(in the rows, 128 means zero)
Named turns come first, each shown by rows before and after it. Which turns, in which order, take the first row of each pair that follows to the second? Write the first one first, as in the answered first pair.
J_908:
[128 164 140 136 149 100 125 118]  ->  [135 156 130 139 151  99 127 114]
[133 161 165  90 171  91 160 138]  ->  [177 129 124 119 164  70 160 123]
[103 122 128 123 104 167 109 150]  ->  [120 126 111 109 136 173 116 156]
[128 149 115 133 137 187 110 146]  ->  [148 134  90 151 133 175 109 137]
J_449:
[127  89 120 113 137 118 135 121]  ->  [121 144 166 128 138 150 130 135]
[145 103 108 121 133 121 128 115]  ->  [110 143 142 109 143 147 125 136]
[151 145 162 117 138 169 120 120]  ->  [164  89 116 105 138 136 129 109]
J_345:
[118 200 148 140 142 126 143 172]  ->  [128 180 128 101 171 149 146 174]
[153 155 153 104 171 156 138 136]  ->  [102 123 144  71 151 120 137 141]
[105 120 119 146  82 148 106 141]  ->  [137 131 112 156 100 171 105 136]
J_965:
[125 161 159 147 127 134 127 137]  ->  [125 161 159 143 129 137 127 137]
[ 97 170 180  95 146 156 134 141]  ->  [ 80 172 169 115 138 104 145 151]
[125 148 112 137 148 145 142 134]  ->  [118 148 110 137 148 142 143 136]
[123 140 113  77 132 142 121 145]  ->  [109 142 102  93 130 102 128 154]
J_573:
[121  98 104  69 171 121 136 121]  ->  [147 111 161 150  97  92 139  81]
[110 140 136 153 125  91 132 127]  ->  [116 163 146 132 154 138 127 142]
[109 144 137 138 111 120 147 146]  ->  [108 148 132 127 123 131 146 153]
[162  98 106 149 118 121 132 100]  ->  [176 120 122 138 144 168 127 108]
Now pairs of rows:
Each pair is 2 to 4 turns apart.
[160  74 171 132  86  79 149  49]  ->  [ 89  88 156  98 104  37 161  96]  J_908 J_573 J_908 J_345
[165 170 129 186 138 120 137 136]  ->  [166 107 112 160 118  85 150 106]  J_345 J_573
[120 103  95 202  69 132  98 125]  ->  [137  69  94 164  74 147  97  96]  J_965 J_908 J_449
[157 121 170  83 155 191 133 121]  ->  [132 112 136  59 165 182 132 136]  J_908 J_449
[104 147 113  99 170 143 131 159]  ->  [159 141 137 184 104 131 120 118]  J_449 J_908
[115 132 102 168 109  80 132 146]  ->  [115 151 114 174 109  91 130 149]  J_449 J_449
[190 105  95 170 129 129 131 109]  ->  [129  79  95 148  93  84 131 112]  J_345 J_345
[148  94 150 128  93 169 118  75]  ->  [116 135 143 182  83  91 132 109]  J_908 J_573 J_965 J_345
[185 153 140 173 149 169 110 123]  ->  [151  75 143 144  83  96 118  89]  J_345 J_573
[155 113 124 172 103  75 132 129]  ->  [ 97 131 178 111 122  93 136 142]  J_908 J_449 J_908
[111 163 176 132 147 201 128 145]  ->  [ 66  75 130 117  94  82 147 128]  J_345 J_573
[151 128  84 105 186 143 138 140]  ->  [162 101  95 173  96 114 118 110]  J_449 J_449 J_908
[104 187 146 106 153 155 117 147]  ->  [ 88 129 123 133  85  71 123 123]  J_908 J_573 J_908 J_449
[123 139 196 138  86 100 125 113]  ->  [158 122 111 157 127  56 138 137]  J_573 J_965 J_345 J_449
[136 104 135 168  55 114 116 101]  ->  [167 100  71 113 144 171 113 125]  J_345 J_573
[153 148 143 138 142 213  94 119]  ->  [105  73  93  75 128 164  99 115]  J_908 J_345
[ 99  90  80 114 110  83 119 135]  ->  [ 92 176 159 154  97 115 115 147]  J_345 J_908
[149 191 201 130 170 166 142 142]  ->  [133  82  96  51 183 111 153 134]  J_908 J_345
[ 93 176 179 117 138 129 132 137]  ->  [150 175 134 124 184 145 135 140]  J_573 J_345 J_345
